Each named turn below is shown by a few rows before and after it. Which turns, in which order, take the first row of each later pair to the second? The first pair is answered.
N:
[  0.7  -6.9  -6.2 -10.6  16.8  -4.0  12.9 -10.3 -12.1 -13.6  -9.3 -18.3
  20.8  20.6  -5.8  15.7   3.6 -20.7  -0.2 -38.2  -0.6  -6.9  13.5  15.9
   2.1  -4.2  19.5   6.5]  ->  [ -0.2 -10.1  -2.7   4.8  20.6   3.1  13.1 -17.7 -21.6 -16.7   1.5 -13.4
  16.8  16.9  -5.1  20.6  -4.9 -20.6 -10.9 -25.5  -4.8   2.8  14.0   9.9
   8.5   5.7  28.4   9.3]
[  0.4  -8.0  -6.5  -4.8   8.1   1.1  29.3  -3.2   5.7   1.6   2.8 -11.0
   1.4  -2.2  -5.3   8.1  15.2 -17.7 -10.4 -26.7   7.5 -13.5  -0.3   0.6
  -8.6   9.1   0.0   2.1]  ->  [  0.5  -9.1  -6.8  -0.1  11.0  -2.4  29.3  -7.6   3.4   2.7   3.7  -8.4
   3.1   3.3  -2.9  11.6  13.9 -23.4  -8.3 -22.5   5.9 -15.1   3.6  -1.3
  -3.0   8.7   6.1  -3.6]
[-20.1   9.0  -5.4  -5.0 -40.0  -0.3  -3.8  16.4  41.7   6.3  -6.9  -7.8
   1.5 -20.5 -11.7 -16.0   0.2   9.6   5.6   0.3 -15.2  -7.3  13.3 -10.1
 -13.4  -8.2 -10.4  -7.1]  ->  [-19.7   7.4  -6.6  -0.4 -32.4  -8.8  -3.9   8.5  42.3  12.5 -10.9  -4.2
   8.6  -1.7  -6.1 -10.2   1.2  -4.3  19.6   2.0 -15.2 -11.8  21.8 -14.7
  -3.2 -18.0   3.5 -20.6]
D:
[-20.7   0.8  -1.1  30.6   7.8  -7.2   9.2 -13.5   0.9   0.0  10.8   4.5
 -21.4   2.4 -14.0   0.3 -14.1   2.1   0.2  14.3 -11.8  -4.2  15.9  -6.0
   5.3   7.2  13.2 -25.8]  ->  [-25.5  -4.9   2.2  27.8   4.1  -0.8   8.3 -15.9  -1.5  -1.5  13.9   4.6
 -20.7  -4.8 -20.1   2.6 -12.3   6.8  -7.0  11.2 -10.1  -2.8  11.2  -6.2
   3.5  16.7  12.1 -16.7]
[ 21.4  18.1  -7.9  -7.0 -16.2  13.9   7.6  -7.1   5.9  10.6   4.4  11.4
 -11.6 -15.5 -25.6  -3.8   6.9  15.1   6.8   9.9   5.6  -7.0 -25.0 -13.9
  -1.7   4.1  -1.8  16.6]  ->  [ 26.5  22.0 -10.2  -7.9 -15.1   9.3   9.9  -2.6   9.9  11.3   1.7   9.7
 -13.8 -14.7 -21.4  -7.1   8.3  13.6  13.9  12.9   3.9  -9.2 -21.1 -10.5
  -2.6  -4.5  -4.4  12.3]
[  1.3   6.6 -21.1   8.6   5.0  -0.3  17.9  17.8 -12.4 -23.6  -6.8  -1.0
  -2.7   3.4  18.6  -5.1 -34.1  -2.1 -10.7 -16.4   6.6  -2.3  -0.7  -4.3
 -10.6  -7.6   1.2  28.1]  ->  [  3.5   8.1 -22.4  10.1   4.8  -1.5  16.1  18.0 -11.0 -24.0  -7.5  -0.4
  -3.5   5.9  19.7  -5.5 -34.0  -3.2  -8.4 -16.1   5.3  -2.3  -0.3  -4.7
 -11.0 -11.3   2.7  25.5]
[-12.7  -5.8   7.5   4.3 -14.8   3.1  -7.2  -4.8  -2.5  -1.4   5.5   5.6
   2.4  -5.3 -15.5   4.0  -2.0   8.1 -11.8  -2.6  -1.1  -3.2 -12.9   5.2
  -4.3  17.0  -5.3  10.7]  ->  [ -6.7   1.4   7.3  -0.8 -16.6   0.0  -4.1   3.8   5.5  -1.5  -0.4  -0.8
  -1.4 -10.6 -14.6  -1.8  -0.3  13.3  -6.2  -6.9   0.9  -6.9 -12.1  10.0
 -10.2   9.9 -13.2   9.5]
H:
[-20.0  -5.4  -1.0  14.1  -9.8  16.4  10.5  -7.2   5.4 -22.9  10.0  -7.6
 -30.7  -9.9 -32.5   0.6 -10.2  10.9 -28.5   8.2   5.4   6.4   8.4  -1.5
   1.6  22.3  -3.9  -3.5]  ->  [ 18.2  16.2 -10.2 -32.3 -12.8   6.1 -12.5  -4.9   7.4 -10.9   0.0   0.5
  13.7   6.9  -2.4  -9.5  15.6  -0.7 -10.8  21.5  25.2  17.8 -16.5 -11.2
   4.9  10.1  -8.2  26.9]
[  6.6  -3.3  -3.0   1.4  10.0  -9.8  10.9   7.9   2.1  -4.5 -14.6 -12.1
  -9.8  -2.6   7.8   5.4   0.6  -3.2   7.7  -7.7  -2.9 -13.9  12.5  19.0
  -4.6 -14.9  -4.1 -19.6]  ->  [ 15.4  -0.7  -5.5  -7.8   9.5 -11.9   7.0   9.7   2.6  -3.3 -15.3 -11.7
  -1.9  -1.0  12.7   1.3   5.6  -2.7   9.6  -7.4   1.7 -12.1   6.1  18.4
  -6.9 -16.8  -7.8 -11.8]
[  2.3   7.3  11.4  -9.4   3.6   9.4 -19.6 -15.6  10.4   6.7   5.6  10.7
  22.4  14.2   8.0   8.0  -2.3  12.5  -1.5   3.2   3.2   1.2  -9.0 -12.3
   7.8  -4.6  10.0   9.6]  ->  [-15.8  -4.5  16.6  14.0   3.2  17.0  -5.2 -13.4   9.3  -0.1  10.3   3.9
  -3.9   1.9  -9.3  11.8 -14.4  22.8 -13.2  -3.9  -8.3  -5.1   3.4  -3.9
   2.7   1.6   8.9  -3.4]
S:
[  1.1  11.1  -8.8  24.6  -7.3  -5.1   4.7  13.2  -4.4 -10.2  10.3   7.9
   9.0  -6.2  10.5 -11.8 -11.1  13.6   2.7   7.5 -11.4  15.6  -1.9  -2.4
   4.5   4.9  -1.3   8.9]  ->  [-13.2   6.0  -6.1  23.2 -13.2  -4.2   7.9  12.1   2.6  -7.7  10.3   7.5
   4.3  -7.7  -4.1 -14.5 -12.8  18.4   3.2  -1.6 -12.9  10.0   0.7  -1.9
   4.9  12.4  -1.2   5.5]
[ -9.2   3.0  -1.5 -11.3   7.5  -0.5  -8.8  -8.3  -3.0   4.7   2.4  11.0
  16.0   4.4   2.2  -2.4  -8.2 -10.8  -4.5   5.0   6.2   2.8  -1.7 -14.3
  14.4  -2.4  10.7  -0.2]  ->  [-17.9  -5.1  -0.9 -22.7   0.2   2.3  -4.0   1.5   3.4   3.6  -3.2   3.7
  10.5  -6.1 -10.5  -5.3  -3.2  -0.2  -9.3 -14.0   8.5  -6.4  -4.8  -2.4
   3.8  -0.2  -2.5   4.4]
[-15.7  -0.6  12.0  -7.9 -23.7  -0.1   5.0  -9.8   4.0  19.3  -4.9  -3.0
   3.1 -10.4  -1.5 -13.5  -4.8  17.7  -7.3  10.5   3.5  19.2  -6.1   5.3
  -1.7   1.9  -4.5  21.4]  ->  [ -2.0   5.6   9.7  -5.1 -18.1  -3.5   2.3 -11.0  -3.8  17.0  -4.1  -1.3
   7.7  -5.5  14.9  -9.7  -5.0  11.1  -6.7  20.9   5.3  25.4  -9.0   4.4
  -1.0  -2.7  -3.0  23.5]
Pairs:
(2 to 3 turns a pair)
[-11.0   0.2   1.5   6.5  -1.4  15.0   0.6  -5.7   2.7  -1.8  13.4  -1.6
  -4.8 -11.4 -17.9  15.3  -4.2   6.3 -16.8  -1.1  -3.1   8.8   0.3 -10.5
   9.4  19.1   6.6  12.3]  ->  [  8.0  22.2  -7.0  -1.8  -2.0  -4.1   6.4  16.6  20.9  -3.0  -3.8 -14.4
 -15.9 -12.6  -7.9  -1.6   2.2  13.1   4.8  -3.7  -5.3  -1.1   7.9   4.2
  -0.9  -7.0 -14.0  -3.8] | D then D then D
[ 13.1  -2.9  -0.4 -13.9  -1.5   7.4  -3.8  15.0  -6.9 -10.0   3.1  -6.1
   2.2 -28.1  -0.5  -4.5   9.8  13.4 -20.7  -5.8   8.6   8.0 -17.7   9.9
 -13.0  13.7 -13.1  24.2]  ->  [  4.4  -2.2   5.8  20.8   0.7  12.1  -2.5  -1.4  -9.1 -10.7  18.3   6.1
 -15.1 -20.1  -3.1   0.1  -7.1  11.1 -23.4  17.9  -4.6  16.0  -4.7  -7.2
   1.2  23.4   8.6   6.3] | S then H
[  8.6   6.4   4.2   4.1   0.8   6.6   8.7   2.4 -14.2 -23.2  -1.3  -1.5
 -28.9  -4.2 -14.0 -19.6 -18.8  15.3 -15.5  -0.8  -5.4  13.0  -1.3  -2.2
  -6.8  -8.7 -13.3 -31.5]  ->  [ 23.7  13.4  -1.2  -9.3   8.1  -6.1  -7.2  -8.0 -15.1 -10.5  -6.5  11.1
   3.7  25.6   5.2 -20.6 -10.2  -7.3   3.4   9.7   4.8  16.1  -5.3 -16.1
   8.2 -19.5   4.3 -27.9] | N then H then N
[  7.0   2.0  10.1 -27.1  -5.0  -3.2  -5.2  -3.4   4.2   0.0   8.5 -13.9
  17.9  -7.2   2.1 -10.3   6.7  -5.1   2.7 -21.0   9.6   0.3  -2.7   4.6
  -9.9   1.7  -4.5   8.6]  ->  [  8.5   5.0  13.6  -6.5  -1.2   1.4  -9.9 -19.2  -2.6  -0.6  21.1  -2.1
  15.8   1.5  10.1  -7.3  -2.9 -11.2  -0.7   3.2   6.1  16.8  -1.2 -12.0
   3.2  10.4  11.3   5.1] | S then N
[ -0.7 -12.8 -11.0  -9.5 -17.0 -28.2  15.2   5.1  -3.2  -1.2 -15.0   2.6
  28.6   5.8   4.2   1.0  23.2 -12.9   3.3 -31.8  19.5 -13.5  -8.0  24.0
 -19.8 -10.9 -18.5  25.7]  ->  [ -6.5 -16.4  -6.8  15.5 -10.9 -19.9   4.5 -28.2 -15.6   5.5   2.3  24.5
  36.7  27.5   9.0  11.7   9.3 -28.0  -3.0  -0.8  14.0   3.8  -6.0  -5.0
   4.7   4.3  16.0  26.4] | S then D
[  3.3  18.5  -5.2 -46.6 -23.3 -13.5 -27.2   9.4   7.0   8.2   6.4   1.8
   1.8  -6.6  -2.2 -26.0  29.7  -1.0  -7.5  -8.0  47.6 -11.0 -19.1  23.4
 -15.0   8.5 -31.0  40.7]  ->  [-32.1   1.1   5.3 -34.2 -34.3   0.3 -28.1 -16.3  14.1  18.1  19.6  18.9
  -2.1  -0.4 -27.9 -20.4  19.5   1.3 -15.6  -6.4  41.8 -11.7 -15.0   3.9
  -0.5  34.7  -7.0  39.2] | S then D then S
[ 15.4  10.7  -3.9 -16.9  -2.0  -0.8   5.3  22.1   9.3 -11.9  -6.9 -12.9
 -13.3 -27.8  -2.5 -12.8  -1.1  21.2   1.7  -9.9  -1.1   2.4  -6.6  16.1
 -20.4  -5.8 -26.9   1.4]  ->  [-11.8  -0.4  -5.8  -8.1   5.3 -17.7   6.6   1.5  22.2   8.3 -15.4  -1.2
  -2.5  13.3  -7.3  -3.8  -5.4  -5.4  28.2 -20.7  -3.2 -19.4  17.9   5.3
   2.8 -17.5   3.5 -33.0] | N then D then S
[ 14.2   6.2 -11.1  22.9  -1.9 -12.5   0.0   4.8  -4.8 -21.3  -5.8  -9.8
 -22.9  -5.4  -7.3   1.7   3.0   7.8  -9.4   4.9 -14.1   1.6   3.3  25.4
  -6.6 -13.7 -20.1 -15.3]  ->  [ 30.4  22.5 -13.3  -1.7  -7.2 -15.0 -16.4  -1.1  -0.8 -15.0  -3.9   0.7
   2.0   3.4   6.7  -7.1  15.3   4.2  -1.9  22.5  -4.6  16.5 -10.7   8.3
   2.0 -11.6 -17.1   3.6] | S then N then H
[-12.9  -3.2   8.7   3.3  -8.9   5.1  14.9  -4.0   7.2  -5.8  -4.8  -0.2
   7.5   4.8  -1.9   2.6   9.9   4.6 -14.8 -16.4  16.1  -0.7   3.7 -12.8
  -2.3  13.8  21.1   3.1]  ->  [ -0.9   5.4   7.3   9.9  -2.7   0.4  11.5  -7.0   3.4  -6.2  -3.1   4.8
  10.4  15.3  12.0   1.9   7.8  -2.1  -8.9  -1.9  15.3   5.7   7.0 -18.3
   3.5   6.1  25.9  -3.3] | S then D then S
[  3.9  -5.5  -7.1  20.8   2.7  -4.6  -2.0  -9.5  -3.7   9.7  22.3   1.3
   4.7   1.8   5.6  -2.6 -18.9   6.0  13.3   9.5  18.9  -4.5  13.1 -20.5
  15.8   8.2  -2.8  -8.3]  ->  [ 13.4   0.3  -8.7   8.5  -3.8   2.1  -5.0  -2.2  -2.6   6.9  24.1  -0.3
   8.4  -9.5   6.6  -7.9 -15.4  16.2   7.3  12.4  23.6   3.4   0.1 -20.8
   9.3  14.5 -13.6   8.7] | N then H
[-26.4   1.5   6.9  -1.8 -12.9   4.8   3.2 -14.3  15.4  10.4  -9.2   8.2
  -8.7  17.5 -22.6  -1.1 -10.9 -14.1  17.7 -12.3   8.8 -15.7  11.5 -10.4
  11.8  -2.2   6.5 -15.9]  ->  [-29.2  -2.6   8.7  -8.4 -18.5  11.3   3.3 -11.2  15.7   7.7  -8.0   6.0
 -10.0   3.9 -31.7  -1.8  -8.1  -4.1   7.9 -21.2  10.6 -15.9   4.0  -6.2
   7.0   6.7  -1.0  -5.2] | D then D then D
[ 13.8   5.7  10.7  20.5   8.3   9.5   6.2  -7.6 -55.4  10.1  20.1  21.0
  15.4  14.4  21.1  -1.4 -22.0 -10.9 -20.4  36.0   9.6  11.2  16.8   3.7
  -1.6  -1.9   5.3 -22.4]  ->  [ 11.7   0.2  14.4   4.6  -4.3  23.3   4.5   2.0 -59.9   5.2  21.1  14.7
  13.3 -11.9   8.3  -3.4 -15.1   5.2 -41.2  23.0  12.9  15.8  -2.2  10.3
 -14.9  13.8 -11.4   4.7] | D then H
[  0.3  -3.8  -6.6  -6.8  -7.0   6.0  -6.6  15.4   2.7 -11.1   0.1   0.1
  -6.7 -22.9  -9.2  -5.6  12.3  -1.8   6.7 -11.2  -3.0 -23.4   4.8  11.8
   1.2 -15.2  -6.1 -22.9]  ->  [  1.7  -8.0  -3.6   3.0   1.9   7.6 -16.0  -8.5 -11.9  -5.2  11.0  16.1
  14.6  -2.7   0.8   7.4   8.9 -19.8   2.9   3.8  -0.7 -12.5   4.1  -9.9
  19.6  -6.5  19.9 -13.6] | H then N then D
[ -9.0 -12.3   3.8 -20.9 -12.3   1.6 -12.5  -2.2   3.1   0.9  -1.4   1.9
  12.3   3.1  -2.2 -11.0   7.7  -1.7   3.4 -15.6   9.1  -3.7 -13.1  -4.4
   1.0  11.1   0.1  19.0]  ->  [-26.3 -20.8   7.6  -3.2  -9.2   2.6  -0.4  -2.1   5.1  -2.1   0.2  -2.5
  -7.3   0.0 -14.5  -7.4  -1.1   2.4   1.7 -25.7  -0.7 -13.0   0.9   2.1
  -2.1  10.2   0.9   1.6] | N then H then D
[  8.8   0.8  -3.2  -2.2  -7.2   6.2  -1.8  11.7   0.2 -15.0   4.6  -1.2
 -13.3 -21.9  -3.5  -5.0  -5.0  14.7  -3.0   5.6  -1.9   1.0  -4.7  -3.7
 -11.2  -0.3  -9.9   8.5]  ->  [ 12.9   8.4  -6.6   0.8   0.0  -7.7  -5.4   0.9   3.8  -5.6  -0.1   7.9
  -1.5   6.9  10.6  -5.1  -5.8  -2.6  17.8  16.1  -0.8  -3.9   4.3 -15.6
   5.3 -13.5   9.1  -7.7] | N then S
[  7.8  -4.1  -1.3   5.4   4.7 -14.0   3.9   2.7   1.3  -0.7  -2.4   5.8
   0.4  14.6   3.7  12.5  -0.4 -11.6   3.5  -1.9   0.4 -14.8   9.5   2.1
   8.0 -10.4  11.3 -20.1]  ->  [  7.6  -4.7  -3.2 -14.1  -3.8 -10.0   4.5  14.1   6.7  -1.3  -9.2  -1.4
   2.1  -0.7  -2.9   7.0  11.2   0.4   0.7 -17.7   6.1 -18.5  -0.2   9.7
  -6.2  -7.0  -4.5  -6.3] | S then H
[-18.2  -6.5  14.0  13.0  12.0   5.6   1.6   4.2 -13.7  -3.8   6.9   0.6
  -2.7   9.6 -15.8  20.7  -3.0 -18.5  -5.4 -16.0  -6.8 -10.5  13.6  -1.3
   9.9 -13.1   8.2  -9.5]  ->  [ -0.9   2.2  10.2  -7.8  11.2   1.0 -10.0   1.9 -11.1   2.8   3.4   5.1
  20.6  21.5  -1.7  14.8   8.0 -25.4   5.0 -11.1   3.2  -5.5   1.9  -9.2
  13.7 -18.9   7.5   1.9] | H then H
[  1.8  -6.4  -3.7 -11.9  -5.8  -3.3   2.9   0.0  12.6   3.7   0.0  -7.8
   6.3 -17.8 -11.9   5.2   4.7   6.7  11.2 -13.5  -3.0 -13.3  -4.2   4.4
 -10.4  -6.1  -4.4   3.6]  ->  [ -2.8  -9.7  -3.6  -4.9   2.4  -9.1   0.8 -12.1  10.4   7.8  -0.2  -0.8
  13.6  -1.0  -5.3  12.7   1.5  -7.6  17.2  -9.2  -2.8 -15.0   2.5  -1.3
  -1.0 -11.2  10.1  -5.5] | N then D
[  6.5   2.1  -2.2  10.5   9.7  -8.9   5.6  -2.3   1.2   3.5  -1.0   3.1
  -2.2  19.6  11.3  -1.5  -5.1  -7.9  17.8   3.8   4.1  -7.2  13.2   2.4
  10.1 -14.3   7.6 -17.9]  ->  [ -6.5  -4.6  -4.4  -5.0   2.6  -9.0   7.7   2.2  11.2   8.5  -7.9   1.1
   0.4  15.2  -2.8  -1.7   1.7  -4.0  18.5 -12.9   7.9 -15.4  10.8   7.3
   5.3 -12.0   4.2 -15.0] | S then H then H
[-10.0  11.8  -2.8  17.6 -12.0   9.7   8.3   2.7  10.0  -6.4   1.1  -0.1
 -21.7 -17.0  -4.5 -13.0  -7.8  20.8  -3.3  10.0 -11.7   4.2   5.9  -6.7
  -8.8   4.3 -12.3 -15.1]  ->  [ -7.1  15.5  -5.9  12.0 -12.9   3.2   9.1   5.6  17.7  -3.3  -4.0  -1.4
 -19.7 -13.0  -3.0 -17.0  -5.4  19.2   6.9   6.7  -8.2  -3.0   8.5   0.1
  -7.4  -4.1 -16.1 -20.0] | D then N
[ 15.7   3.2  19.0 -14.9 -22.0   6.4  11.9   7.3   0.3   0.9   2.7   2.0
   6.0 -15.9 -39.7  -3.8   3.6  11.3  -4.5 -28.7   1.3  -8.0 -13.2  25.4
   1.9  -2.6 -25.7   6.5]  ->  [  7.7  -1.3  14.9  -8.3 -10.0  -9.6  14.3  -1.8   3.8  10.6  -5.8   6.4
  15.1  14.4 -33.2   2.7  -0.6  -8.8  16.7 -34.7   0.4 -21.6   4.8  20.7
  15.9 -16.7  -7.9 -18.8] | N then H
[ -1.6  10.8  -6.7   9.7   1.0  -4.5  16.9  11.2   1.4  -3.3  -4.2  -7.8
 -10.7  -6.6  -4.9 -13.9   1.7   9.3  -4.0  -6.6   1.8  -6.6   9.0  13.4
 -13.5 -14.5 -13.7 -15.6]  ->  [  5.4  12.2  -4.9  25.9   7.7  -0.5  10.6  -3.8 -12.6  -4.2   8.6   3.3
  -7.3   2.0   3.9  -6.7  -7.3   1.7 -10.9  17.2   0.6   7.6   8.3  -1.4
  -0.2  -8.1   2.2 -13.7] | S then N then D
[  0.7   1.6   7.6 -17.3   1.7  15.5  -1.6   6.4  16.7   3.6 -12.5  -2.6
   4.1  -4.4   2.3  -1.9   4.8   9.4   3.0   6.7  -0.7   4.3  -4.0  -9.7
  -2.4   2.5  -2.3   8.8]  ->  [ -2.6  -1.2   5.7 -15.7   2.2  15.4   2.3   9.4  18.1   4.1 -13.5  -7.4
  -3.1  -8.4  -2.1  -1.4   3.4  11.6   3.6   2.3  -1.8  -0.9   0.2  -5.6
  -5.7   2.4  -5.2   3.3] | N then H then H
[ 20.7  -5.5  -4.0   2.9  18.6  18.9   5.9  -6.9 -15.1  -1.0   8.2 -20.5
  -4.2 -16.2 -17.5  19.4 -25.4  -4.8 -12.0  -0.1  15.4  15.8  -2.4  -8.2
 -12.8   4.1   9.2  -3.5]  ->  [ 32.4   1.7  -7.5 -14.8  16.7  16.3   0.3  -3.8 -12.4   0.9   2.2 -20.4
   6.4 -15.6 -11.4  14.2 -18.7  -4.0  -7.2   1.9  20.4  20.3 -10.0  -9.0
 -15.4   0.6   3.6   6.6] | H then D
[  0.6 -19.8   3.5  -2.1  10.4   7.6  -1.5  -7.8 -27.1   1.8   4.1  -0.5
  24.0   1.4  -3.1  14.2   7.0 -12.8 -16.2  -6.9   7.9   9.7  -4.3   5.9
  -4.4   7.7   7.3  19.6]  ->  [  3.0 -18.0   0.6 -16.1   5.8   6.6  -1.1   0.9 -20.8   3.1  -2.0  -5.4
  26.4  -2.0  -4.9   9.5  11.1  -8.4 -12.5 -16.6  12.0   2.8  -6.7  11.6
 -11.7   2.3  -1.3  22.6] | N then N
[  3.8   6.1  -2.6  10.6  -2.1  23.8   1.2  24.5   1.8 -30.4  -7.2 -25.4
 -17.1 -12.0  -4.9   3.1  13.7  15.0  -7.1  11.9  -9.6  23.6   2.1   5.8
 -16.8 -15.2   5.2  21.0]  ->  [ -1.3  11.3  -0.6  13.8  -8.4  26.2  -3.1  17.4   8.9 -26.5  -5.6 -18.6
 -20.0 -10.5  -7.3  -2.3  10.4  17.5  -4.7  19.3 -13.2  28.8   1.3  -5.5
 -10.7 -10.0   9.5  19.0] | S then N
[-15.9 -24.0  12.5 -18.0  -3.6   6.9   4.3   2.0 -11.0  11.4   6.9   4.6
  23.0   7.0 -15.2 -17.4   3.6   5.1 -18.9  10.4   8.2   5.9 -15.5 -16.4
  16.7  18.7   4.1  15.5]  ->  [ 10.1  -8.4   7.1 -20.6   2.0  -0.1  -0.8  10.5 -17.0   5.4   5.8   2.6
  26.0   9.8   8.4 -20.5   4.9   0.9 -13.1  26.8   9.1  13.9 -19.8 -16.0
  14.2   5.2  -1.6  17.4] | D then S
[ -3.8   3.5  -3.8  -4.5  -8.4 -15.1  12.5   8.6  16.8  -2.3  -7.8   0.2
  -7.3  -1.3  -9.6  -6.9  -0.7   6.8  10.3  -3.2   3.9 -10.5   8.1   9.3
  -9.7  -5.6  -3.7 -10.3]  ->  [-14.2  -1.1  -0.5   5.3  -9.7  -9.5  13.7   1.0  14.2  -4.9  -1.7   3.2
 -12.3  -0.1 -15.8  -3.5  -5.3   8.2   5.2  -0.5  -1.5  -9.3  12.7   2.6
  -5.5   2.4   2.8 -13.1] | S then N then S
[  7.5   2.4 -10.9  -9.2   7.8 -22.7  -0.8   1.7   3.3  10.0 -12.2   4.3
  16.4  19.1  14.2  -1.3   2.2 -18.5  21.8  -5.8   6.6 -13.7   6.4  -0.3
   3.1 -24.5   3.9  -7.8]  ->  [-15.5 -11.1  -1.2  17.0   6.3  -9.1   2.0 -18.0  -2.4   9.5   2.8  14.4
   3.9  20.7  -3.8   5.7 -12.0 -16.2   7.7   1.4  -2.1  -8.4  13.7 -13.7
  15.2  -4.6  22.0 -12.2] | S then N
